Each named move below is a turn or a mirror, shown by a few rows before and after it. Which moves, in which order, take the first row of each later pair to the second? The first pair is answered.
move vunu:
[ 12   0  -1   6   1 -10   1  -1   9   9  -4  -6   9  -4  10   2  -9 -19
   6] |-> [  7  -1  -2   3  12  -9  -1   2  -1  10   4  -6  12 -10  11   4 -10 -13
   3]
[-10   8 -12 -17   3  -9  16  -2   1  -2   1  -1  11 -18 -17  -6   9 -11
 -10] |-> [ -6   7 -12 -15  -5  -8  17  -3   5  -2  -2  -1  11 -15 -18  -7  12 -13
  -8]
[  1  -9   5 -14  10 -10 -12  12   9 -11  10 -15  -3   8 -18   0  -2  16
   3] |-> [  9  -8   5 -11  -2 -11  -9  10  18 -11   1 -15  -6  15 -20  -1   2  11
   5]
[ -8  -9  -3 -31  26  15  -5  -1 -16   2  -2  14  18  -7  15  -6  -7  -6
  12] |-> [ 10  -6   0 -21  -8  13   6  -8  13   5 -26  13  10  10   9 -10   4 -23
  20]
move tesa:
[  9  -2  18  -4  10  -9 -14   0  -7  22  -3  16  12  10   3  14 -12  -3
   5] |-> [ -1  19   7   4  21 -11  -6   8 -17  18   5   6  14   9   1   2  -5 -10
   3]
[ -4  -4  -1  -7   7   1 -12   0   5  -4  -6  15   3   6   5   4  -7   0
   5] |-> [-4 -2  0 -6 12  3 -9  3 -8 -1  6  8 10 -1 -1 -8 -8  0  4]
[  2 -11  11  15 -10   8  -8 -15  11  -4 -19   8  -1   0  12   3   2  -8
  -1] |-> [ -1  -2  12  18   1  11  -2 -10 -11   0   3  -4  13 -12   4 -20   6 -10
  -2]
[-36   3 -15   1  31   5 -24  19  -6 -27   8  -2  -9  -9  11  20  12  10
  13] |-> [-23 -29   2 -10  16  11 -36   6  -3 -20   8   6  -7 -16   9  29   2  18
  18]
move gud:
[ 13  -1   6 -11  -5  -6  -8 -18   9  22  14 -23   6   9 -16  13 -13   2
  10] |-> [ 14 -15  16 -15 -17  18 -10 -19  -6  21   8  -1   1 -10   1  12 -10  11
  -1]
[ 14  -5   0 -16  -2 -12   8 -17   7  10   1   9  13  -2 -17   7   1 -17
   4] |-> [ 11 -14   5 -12  -9   8   8 -10 -11   2   4  17   9 -24  -7  -6   7  -6
  -5]
[ 20 -37  18 -20 -25   4  -3 -11  -2  18   2  -3   5  -7 -11  -8 -16  -3
  10] |-> [ 16 -33  13 -11 -19   4  -3   2 -10   8  15 -18   3 -12 -20 -25 -13   1
  10]
[-18 -22  11  -2  14  -7 -27  -5  -5  10 -33  19 -16  -5 -11  23  -6   4
 -20] |-> [-27 -22   6  12  18   1 -24  16 -24  -4 -15   2 -19 -22 -17  -2  -1  13
 -22]
Pairs:
Each pair is 2 to 3 moves apart.
[  3  -2   9 -17  13   2  -2 -11  -5  18  22 -12  10  -8 -11  -8 -16   4
   4] |-> [  8  22  -6  -1  -2  -5  11  -8  17  14   0 -17  -1  12 -10 -15   0 -16
   8]
vunu then tesa
[  4 -16   3 -12  16   5 -11  -4   6   5   8  14  25  -2  -4   9 -16   2
  -4] |-> [ 10   4  -1  -5   6   9   3  -8   9  14  -2  15  29   4  -8  -5  -4 -18
  -5]
vunu then tesa then gud
[ -9   1   6  12   4   4  11  -9   5  -9 -15 -12  -9  12 -10   6  20  -6
 -20] |-> [-11   1   6   6  14  -2   5 -12   4  -5 -13 -12  -4  15 -10  16  15  -4
 -20]
vunu then gud then vunu
[ -9  12 -13   0  15 -11   3   6  11  -3   4 -18   3   7 -10   3  -7  -4
  10] |-> [ -5 -15   0   0   0   7  -4  11   0 -11  10 -14  -3 -15 -10  -6 -10  14
  11]
tesa then gud then gud
[ -3 -24   7  -1   1  -6 -12   8  -5  -9  19 -14  -4  -8 -13  -1  -6  17
  13] |-> [ -3 -27  10  -7   5  -3 -15   2  -6  -4  16  -5  -3  -9  -7   8  -8  20
  10]
vunu then gud then vunu
[  4 -15  -3  19  -5  -3  22   0   7 -16   0  -7 -24  13  -4 -27   7   5
  14] |-> [  8 -13   7  13  -2  10  26  -8 -16  -3   9   1 -11  -4  -3 -35   8   3
   6]
gud then gud then tesa
[-9 -4  2  4 12  2 -5  4  3 -6 -5  5 -2  1  9 -1  4  8 -3] |-> [-8 -2  1  2 14 -4 -4  0  9 -4 -6  4 -2  7  8  4  4  5  0]
gud then gud
[-21   7  -4 -11  31 -22 -12  14  -4 -13   9 -16  -3  -2   2  20 -11  12
   5] |-> [  2  -6  13  -3 -28   8  -2   2  13 -12 -31  17 -18  -4  17  16   6   1
   3]
vunu then gud
[  7 -16  12 -16  -9   2  -2 -12   0  11  -5  13   3   2   2  11  -1  -1
   0] |-> [-10  11 -12   3   2  -6   5  10   8 -10 -11   0 -12  14   6   6  12  -3
  -1]
gud then tesa then gud
[ 11  13   6   4 -10  -5   5  -5  12  -2   0  -7   0   9 -18  -8   2 -18
  15] |-> [  0   0  16 -16  10  12  -6  -8 -17   1   9  18   6 -13   3   6  -8   0
   0]
vunu then gud then gud
[-10  -8   9 -23  18   4 -14 -17   0   7 -22  40  -1  -1  29  44 -11   7
 -13] |-> [-17  22 -21  15  30 -30   1  22  11 -18  13 -42  -5  17 -17 -10  -2  -4
   9]
vunu then gud then gud
[ 16 -10   6   9 -24 -13  -1  -4  21   2   0 -27  -6  12 -29 -14   1  -6
  18] |-> [ 21 -11  13   0 -32   0  -1 -21  23  14 -23   7  -6  13  -7   7   4 -12
  10]
tesa then gud
[-20  10 -26   7  29 -19  -6   5  -4  -4  17 -15   6  17 -25   4 -15  10
  11] |-> [  4  -8  -5   0 -22  13  -3 -22  10   9 -30  36  -5  16   2  23  -4   1
   3]
vunu then gud
[ -9   9   5  10 -15  13  -1  10   2   9 -12  16   4  -2  18  -1  11  -6
  -4] |-> [-12  -1   8   3  -5  15  -7  10  -7   8  -2  20   7  -7  21   4   4   1
  -4]
vunu then tesa
[  0 -19   4   1   7  -4   8  22 -11   0  15 -12  -1 -11  -3   6   8  16
   5] |-> [ 15 -17   6   5 -17  -7  12  12  11   6  -5  -8  -5   5  -6  10  16   3
  11]
vunu then gud
[-18  19 -14 -12  40 -15  -9   8  -5  -2  15   1   9   4  -2   6 -14   9
   0] |-> [ -9   1   2 -14   6  19  -6   2 -16  -3  -4  37   2 -18  22   5  -3  13
 -12]
vunu then gud then vunu
[  4 -13  23  -9 -27  14  -6 -37  -6  23 -31   9 -13  -7  11  10   8  -1
  10] |-> [ -7  27   6   9  -8  13  13 -22 -30  21  -9 -17  -2 -12  -3 -28  22 -19
   6]
tesa then vunu
[ -6  12 -10   1  26 -40   2   9   6   7  25 -34   6  21 -21   2  -9 -10
  17] |-> [-16  15  -1   8  19   8  11  17 -44  -1  30  -5   6 -25   8 -25   6  -1
  -8]
tesa then gud then tesa
[ -7  10   4 -13  20   4  17  -4 -16  -4  -8  18   3 -11   1  -7   2  11
 -11] |-> [  3  19  -1  -1   3  -9  23  -3   9  -4 -18   3   0   9 -13 -14  10  -5
   1]
gud then vunu
[-13  -7   0  -4 -10   4  -1  12   1   0  -9  29 -14   0  26  16  -8  10
 -21] |-> [-15  12 -16   6   4 -28   2  19  21  -2   2  -9 -11  25   0  10  -9  -1
  -6]
vunu then gud then gud
[ -8   2  -9 -16  21  23  -2  -7 -11  23  13  -8  18  -2  15  24  -7  -2
  15] |-> [  0  -4  -3  -1 -10  48   7   2 -16  12   3  -3   6 -16  21   3   7  -2
  12]
vunu then gud then vunu
[-2  3  1 -1  3 -8 -1 -4  9 -6  1 -9  1 16  3 11  5 -3  0] |-> [ -8  -3   4  -1   7   3  -2   4 -10 -12   9  -6   1   1   8   4   4   8
  -7]
vunu then gud then gud
[ -7 -27   3  -8 -15  -8 -14  -3   7 -12  -7  16 -11  -2   9  16   1  20
  -4] |-> [ -7 -14  -9  12 -23 -11  -4  13  11 -22  -4  -8 -17   1  -3  -8  12  13
   0]
gud then tesa then vunu
[ -4 -33   7 -11   2   3 -16  15  -7  -9   6   9 -11 -16  10  16 -15  24
  -6] |-> [ -3   7 -14  11 -14  -5   6  23  20 -16 -23   1 -27  13  11   5   8  -2
  -1]
vunu then tesa then tesa
[ -2   4  -4  -8  32 -30 -17   5   9  -7   0  -4 -14  16  -4  13  -9  11
  -5] |-> [ 25   6  11   8 -23  -8   4  -9  15   6 -19   8 -15  15  -7 -14  11 -14
  -3]
gud then tesa then vunu
[-10  15  -3   5  13  25   7  -3  -9   7   5  -5  15 -23 -15 -16  12 -14
 -17] |-> [ -1  21  -3   7   1  15  11 -11  11  12  -8  -6  12  -6 -21 -12  16 -28
 -10]
vunu then gud
[-10  32  -7  -1  21   0   8  -7 -22  13   1  12   8  -5   4  -4  11 -10
 -17] |-> [-12  -1  -5   6  -5  12  -4   8  -5 -15 -18  22 -23 -10  20   5  12  15
 -15]
tesa then gud then tesa
[  3   4   7  12  -8  12  10   3 -24   2  20 -13  17 -23 -11 -37  10  -4
   4] |-> [ 15  -3  20 -10 -18  10   5 -29   0  26 -10  23  21  -5   5   4   5 -16
   3]
gud then gud
[ -6  -3   3   0   0  15  -7  11 -19   0   3  15 -13 -16  12  -8  -1  23
 -16] |-> [-13  20 -14   6  17 -12  -2  21   2  -4   4 -12 -14   8  -1  -8  -1  13
  -6]
tesa then gud
[ -4 -16  23 -19   8  21  -8 -10 -26  18  -1  29  14 -15  12  33   6  11
  -5] |-> [ -3  -8  12  17 -17  31   7  23 -33  -8  11  -9   0 -25  -7 -22  27   8
   2]
vunu then gud
[-19  -3 -10  -5  16 -30  -5  -1  13 -17  -7  12   4  31  11  43  -6  -7
   1] |-> [-16 -40   2   3  -4 -10 -14  14   0 -34   1  14  -9   3  12  27  -8  19
   0]
gud then gud then tesa
[ -2  -3  -2 -14  11  -7  -8 -10   3   8   4   6   4   2   7  21 -10   6
   2] |-> [  1 -10   4  -1  -9  15  -3  -1  -9  -3   1  12  -5 -16  11   0   1   9
  -4]
vunu then gud
[  4  -9  14  -7 -20  18  -2  -4   1  11   7  -4   2  -2   3  14   1   7
   2] |-> [ -5  25  -1  -3  -4   5   7  -2   4  15   5 -12   8  13   3  13   7  -6
   0]
tesa then gud
[-11  -3  -8  -1  14 -28   0   9   6  -9   0  -6  -9  17  11  16  -5  -3
   2] |-> [ -6 -15  10  -7  10  -4   1   3 -28   1  20   4   7 -16  10  -3  -7   3
  -6]
gud then tesa
[ -9   2  10 -12  15  14  12  -5 -26  10  25   1  10 -18   4 -16  -3  -1
  -7] |-> [ -8   4   9  -7   9  16  15  -1 -24   9  25  -3   7 -18   2 -24   0  -2
  -7]
vunu then gud then vunu
[  8  18   1   4 -34  14  14  -5  -7   7  -8  -2   2 -14 -10 -18  14 -21
  -8] |-> [  3  19  -4  11 -34  12  12   5  -2  -4  -9  -8  -6 -11 -11 -20  15 -17
  -4]
tesa then gud
[ -7  -5  15   0   3  19  -7   2 -34   0   5   5   3 -16  -5 -10  -7   0
 -19] |-> [-17  18  -2   8  12  13   0  12 -30  -8  -1   1  -4  -6   0 -11   1  -7
 -24]
tesa then tesa then tesa
[-19  12   4   3  10  -3  -1  -3   0  -5   3 -15  -4  -4 -14  -1   6   8
 -14] |-> [ -5  -5  14   0 -12   0  -3 -14  13   0  -5  -8  -7  -2 -17   4   5   6
  -8]
vunu then tesa
[  2 -33  19   5  -8   8  -9  11 -14  -3  29 -21  -1 -26 -17 -16 -11  21
   6] |-> [-14  33  -6   9  25  -7  12   9 -21   9  25 -25  12  -5 -14 -21   5 -13
  -4]
gud then gud then tesa
[-11   8 -11  10  18  -4   3   3   1 -14   1 -14 -11  12   8   3   0   5
 -11] |-> [ -4   1  -4  12   0  11   6   3  -3 -15 -10   0 -16   3  17   0   5   6
 -16]
vunu then gud then gud
[-6 12 -6 -7 11  6  2 -7 -7  8 -4 12  6  1 15 12  0 -2 -6] |-> [ -5  11  -6   7  -2  16   8   3 -13  -3  -3   6   0  -8  13  -7   9   0
  -8]
vunu then gud
[ -1 -12  -7   5  10   4  -9  14   2  -3  15  -9 -11 -10  -7 -11   4   8
   4] |-> [  1 -14  -7   3   3   6  -9   7  14  -3  -6   8 -19  -3   9   6   6   5
   1]
tesa then gud then gud
[  4 -10  10  -2 -12   8  -5  -4  -3   5   2   2   4  -5  -1  -5   2   0
   2] |-> [  0   3   4   3  -4   6   1   3 -10   6   8  -3   5  -5  -2 -13   5  -3
  -2]
tesa then tesa then tesa
[  5 -18  -2   6  -8 -16  -8   7  16 -10  10 -23  -6   7 -22  -6  -7   5
  15] |-> [  3 -34  12  -5 -12  10 -15   0  -2  -7   3  11  -6 -15   0   5  -7  20
   1]
vunu then gud then gud
[-11 -38  15   9 -24  12 -22   8 -11 -15 -15   1  -9 -13  17 -10 -15  19
   3] |-> [-18 -26   7  -8  17 -22 -32  -3   2   1  -6 -11   5  12   7  18 -33  15
  11]
gud then gud then vunu
[  4   2 -13  10  21   5  -4 -10 -10   0  15 -23  15   3  -3  -6   5   1
 -15] |-> [ -2  -5 -20  18  12   9  -6   3   0 -17   4 -21  -2   3   7  -3   8  11
 -14]
tesa then gud then gud
[  1  15   0  14 -15  20  12  -1  -9  -7 -14  15  -7  -5  17 -16  20 -12
 -11] |-> [  0   9  -5  19  -8   5   8  11  -7 -14  11 -21  -3  -5  -9 -33  14  -5
   1]
tesa then gud
[-12  10  -4  10 -17  -6  -7   8  -7 -22   1  20  -4  15  12  -3   7   4
  -1] |-> [-16  14  -8   8  -3 -14 -10  11 -11 -23  10  12   0  17   8  -2   3   4
   0]
gud then vunu
[ -4   8   2  -1  -5  20   2  -4 -13   0   1  14   3 -13   6 -14   5  -7
 -10] |-> [ -4 -10   1   2 -16  19  -6   5   3 -13  -6  10 -12  -9   7  -7   1   5
  -4]
gud then tesa then gud
[ -4   2   3  14 -21  11  17  -3  13 -10 -26  25  -8   3   0  -2  24   6
 -14] |-> [-19  17  -3  13   9  10  18   8 -17 -14   0  16   3 -12   0 -15  20  12
 -22]
tesa then tesa then vunu
[-10   6 -15   7  -1  -1  15  15  -7  -2   5  -5 -14  12   8 -11  14 -13
  -6] |-> [  7 -26   7 -16  -7  -1   2 -10  -4  19  10   6   1   9   1   7  -3  -8
   2]
vunu then gud then tesa
[ -6  -3   4  -8  12  -2  -6   1 -19   1  21  -1  10 -14  -4  -5  -5   6
   3] |-> [  0  -3   9 -17   7  -3  -8 -13 -10  12   6  14  11  -7   2  12  -8   1
   1]
gud then gud
[-11  -8  -6  -8   5  -3 -16   2  13  -6 -23  20  -2  21  13  40 -14  14
   6] |-> [  2 -12  11 -19  14   4 -13 -14 -17  21  11  13  29  -1  -7  19 -22   9
   4]
tesa then gud then gud
[  3  14  -4  39 -37  12  17   3  24  -7 -23   7 -23   6  12 -10  39 -24
   4] |-> [ 27 -13  17  18 -32 -12   4 -25  35  23   2 -12   3  14 -24  -4  16 -28
  22]
tesa then gud then gud
[  5  15 -14  21 -22   4  10   6  -2 -17  -6  10   9   4  26 -25  23 -19
 -10] |-> [ 11   6  -5  17 -23  10  10   2 -16  -9  11   4  18  -9  16 -36  20 -16
  -9]
tesa then tesa
[-14  32   2   9  -1  25  15  -9 -24   5 -12  38  14 -23  19   4   2   0
 -25] |-> [ -1  -4   4   2 -22   1  -6 -13  27  -3 -35  34  -7   4  12  40 -13  12
  -3]
gud then tesa
[ -4 -17   6   2  -3   5  -7   9  -7 -14   7   2  -6 -14   8  -2  -4  19
  -3] |-> [  9  -7   2   5 -16 -11  -2  -2  23  -7  -9  -5 -10  12  -3   3   0   3
   6]
vunu then gud then gud
[  7   6  -6  -4   5  -5 -10   5  15  11   7  -3   4  12  -1  27   7  -3
  18] |-> [ 11  -3   1  -7   1  -2 -12   1  11  15  13  -4   9   6  -6  24   3   0
  21]
tesa then tesa then tesa
[  2  12 -14  -3  32 -22  -4  -8  -2 -34  12 -16  20   6 -26  13  -4   7
 -10] |-> [  4  -7   1  -6  13  14  -6 -10 -26 -39   4  17  14 -24   1  11   0  19
 -25]
gud then gud
[  1  -7   7  21  -5  17   0   1 -19  -2  14   8   9 -14  -1 -22   2  -5
  -6] |-> [ 10 -16  12  20 -23  18  -1  -7   0   0  -2  15   3  -5  -1 -14   3  -8
  -1]
vunu then tesa then tesa
[ 10  13  -8 -11  17 -12  -9   2  -7  11   5 -39   0   6 -37 -11  -7   5
   4] |-> [ 15   8  -8 -11  -2 -15 -11  -3  20   9 -20 -27 -15  21 -30   7  -2   2
   7]
vunu then tesa
[-12  -6  -8  -1  14   3  -8  10  -6 -14   4   1  -6  -2   6   4  -3  15
  -6] |-> [-6 -5 -6 -9 13  0 -9 -1  4 -6 -5 11 -7  8  9 17 -4 11 -6]
gud then gud
[  9   9   1  -1 -12  -3  -8 -12   7  18 -25   1   4  -7  27  23   6 -14
 -10] |-> [ 11  13  -2  13 -25  -3  -1   1  10   8 -22 -17  -3  -8  16   0  16 -17
  -5]
vunu then gud then vunu
[ -4   0   8  -3  14   3  -6  -5 -15   0  14   0   7 -10   5  -8  -5   1
   0] |-> [  9   2  11   7 -16   8   4  -6   1  -2  -3   0  -2  -2   3 -16   6 -11
   6]
vunu then gud
[ 23  18  28  -3 -19  28  13 -16 -23  16  -4  18   9 -16   0 -25  14 -21
 -11] |-> [ 18  21   5   5 -24  -3   6  -7  31  -3 -38  11 -20  25   6   7  14 -22
   3]
gud then tesa
[ 21  20   1  -2 -17   1   9 -23  12  21 -19  13  -2  12  -1   1   6 -22
   0] |-> [ -4  28  -7  -9  29   2   4  -9 -28  16  14   8  11 -10   4  -4  -4  -5
 -12]
tesa then tesa then vunu
[-15   9 -11   4  19  -8  -9   1  -7 -15   0  -4   3   9 -19  28   9   6
   7] |-> [-13   8  -6   4  20  -4  -8   1 -17 -11  10 -10   9   1 -25  19   6   8
   8]
tesa then tesa
[ -3 -18  -5  -7   4 -21  -9  10  31  -1  14 -21  -3  10 -20   9  -9  16
  12] |-> [-21   2 -18   9   7   5   3  32   2 -22  13 -10 -15 -11   2 -12  10  19
  -5]
gud then gud then tesa
[ -3   8   3  24 -13  11  11   9  -7 -17   8 -20 -21  -3  -4 -22  20  14
 -22] |-> [ -1  -3  -1  21 -14  -2   2   9  13 -22  -2 -23 -32  12  -5  -4  14  20
 -15]
vunu then tesa then gud
[  5   8   5  -2  -7  15   9   6 -10  12  17  -8   4   7 -14 -14   9   3
  -3] |-> [  6   5   6  -4  -9  19   7   6 -12  11  15  -1   4   4 -11 -12   8   5
  -5]
gud then gud then gud
[ -3  -2   5   7  -2  13   2   3 -18  -1   3  11   1 -16   3 -10   5   1
  -6] |-> [  3   3   2  13 -13  11   7   2  -3   0  -9   9  -4  -7   4 -11  11  -6
  -3]
vunu then tesa
